Each row has a name. Each piece below is followed by the name of the row it came from, unless a question asks for something else. Each question is about the rows just above it. Places in a row count from 0.

guta: [3.23 5.63 7.85 1.10 2.32 2.32 2.25 1.97]
zipo: [-1.99 -2.45 -4.64 -1.14 -1.54 -1.09 -1.82 -1.61]
beto: [3.27 5.71 7.94 1.13 2.36 2.35 2.33 2.02]
Rezot: [3.28 5.69 8.00 1.15 2.39 2.36 2.37 2.05]
tedu: [3.31 5.76 8.05 1.13 2.39 2.38 2.35 1.98]
Vefu: [3.31 5.76 8.05 1.13 2.39 2.38 2.35 2.03]
Peduf: [-1.26 -2.46 -2.96 -0.74 -0.95 -0.68 -1.64 -1.17]
Dugo: [3.28 5.73 8.00 1.14 2.34 2.37 2.29 2.03]
kem: [3.27 5.71 8.01 1.15 2.36 2.39 2.32 2.05]
zelis: [3.27 5.65 7.95 1.13 2.35 2.35 2.32 2.01]
gan: [3.27 5.67 7.98 1.14 2.40 2.36 2.38 2.03]
[3.27 5.71 8.01 1.15 2.36 2.39 2.32 2.05] is in which row?	kem
Changed Dugo: [3.28 5.73 8.00 1.14 2.33 2.37 2.29 2.03]. Place and old value:	4, [2.34]

kis: [-6.11  5.30  5.43  6.18 -5.34  4.50 -4.41 -6.12]
Piru: [ 5.57  4.79 -5.47  6.19 -5.36  4.54 -4.46 -6.11]
taren: [ 4.72 -5.50 -5.62 -4.80  5.50  4.54  6.21  4.72]
varit: [-4.70  5.48  5.58  4.78 -5.48  6.19 -6.17 -4.71]
vezaz: [-6.09 -5.49  5.43 -4.78 -5.36  4.54 -4.46 -6.11]
Potup: [-6.09  5.33  5.43 -4.78 -5.36  4.54 -4.46 -6.11]
Nezu: [-4.68  5.47  5.57  4.76 -5.47  6.19 -6.17 -4.69]
The row with [ 5.57  4.76 -5.47  6.19] is	Nezu
The one value in Piru and taren:	[4.54]
One entry of Nezu was changed: [-4.68  5.46  5.57  4.76 -5.47  6.19 -6.17 -4.69]. Where, and from what?	1, [5.47]

dazuz: [-0.27 -1.22 -0.28  0.36]
gozin: [ 5.43 -1.22 -1.90 -1.83]
Tova: [-0.15  8.43  5.45  8.01]
pum: [-1.84 -1.21 -1.83 -2.30]
The one value in gozin and pum:	[-1.83]
Which row holds [-0.27 -1.22 -0.28  0.36]?	dazuz
[5.45 8.01] is in which row?	Tova
Shared by dazuz and gozin:	[-1.22]

nafan: [ 1.18  0.07 -1.35  3.08  2.23  1.36 -1.37 -2.38 -2.20 -1.88 -3.58 -3.74
  0.05  1.82  1.88 -3.63 -1.32 -3.86  0.66  1.66 -1.75  3.79 -1.44  4.86
  4.63 -2.24 -2.15  1.75  2.60  2.12  0.66  0.77  2.09 -3.08  4.63  1.28
 -0.77 -1.73  4.15 -0.83 -0.66 -1.44  0.81  0.96  3.28  1.52  3.29 -2.40]
ledi: [ 3.27 -1.58 -1.73  1.89  0.66  0.81 -3.34 -1.70 -2.46 -2.29 -2.96 -0.82
  0.67  0.79  2.43 -2.94  0.07 -3.60  5.43  1.12 -1.26  1.41 -2.83  3.93
  4.40 -8.05 -3.29  4.35  2.23  0.94  1.81  2.69  1.59 -3.17  2.89  1.15
  0.07  2.48  2.78 -1.08 -1.32 -0.95  2.05  2.42 -4.25  2.80  4.16 -7.36]
kala: [ 1.37 -2.24  0.67  2.03  1.75  2.47 -1.75 -0.85 -3.11 -1.58 -1.04 -1.34
 -0.11  1.58  1.11 -1.62 -2.45 -2.23  0.91  1.16 -4.29  1.34 -0.93  6.10
  1.24 -1.59 -0.88  3.28  2.44  2.12  2.32  1.56  0.95 -1.94  1.72  1.57
 -0.79  1.41  3.43 -3.45 -1.40 -2.37  0.55  0.99 -4.02  1.02  1.16 -2.39]
The row with [ 1.37 -2.24  0.67  2.03  1.75  2.47 -1.75 -0.85 -3.11 -1.58 -1.04 -1.34
 -0.11  1.58  1.11 -1.62 -2.45 -2.23  0.91  1.16 -4.29  1.34 -0.93  6.10
  1.24 -1.59 -0.88  3.28  2.44  2.12  2.32  1.56  0.95 -1.94  1.72  1.57
 -0.79  1.41  3.43 -3.45 -1.40 -2.37  0.55  0.99 -4.02  1.02  1.16 -2.39] is	kala
which: [ 1.18  0.07 -1.35  3.08  2.23  1.36 -1.37 -2.38 -2.20 -1.88 -3.58 -3.74
  0.05  1.82  1.88 -3.63 -1.32 -3.86  0.66  1.66 -1.75  3.79 -1.44  4.86
  4.63 -2.24 -2.15  1.75  2.60  2.12  0.66  0.77  2.09 -3.08  4.63  1.28
 -0.77 -1.73  4.15 -0.83 -0.66 -1.44  0.81  0.96  3.28  1.52  3.29 -2.40]	nafan
which: [-2.29 -2.96]	ledi
which: [ 3.27 -1.58 -1.73  1.89  0.66  0.81 -3.34 -1.70 -2.46 -2.29 -2.96 -0.82
  0.67  0.79  2.43 -2.94  0.07 -3.60  5.43  1.12 -1.26  1.41 -2.83  3.93
  4.40 -8.05 -3.29  4.35  2.23  0.94  1.81  2.69  1.59 -3.17  2.89  1.15
  0.07  2.48  2.78 -1.08 -1.32 -0.95  2.05  2.42 -4.25  2.80  4.16 -7.36]	ledi
[ 2.69  1.59 -3.17  2.89  1.15] is in which row?	ledi
Which row holds [1.15 0.07]?	ledi

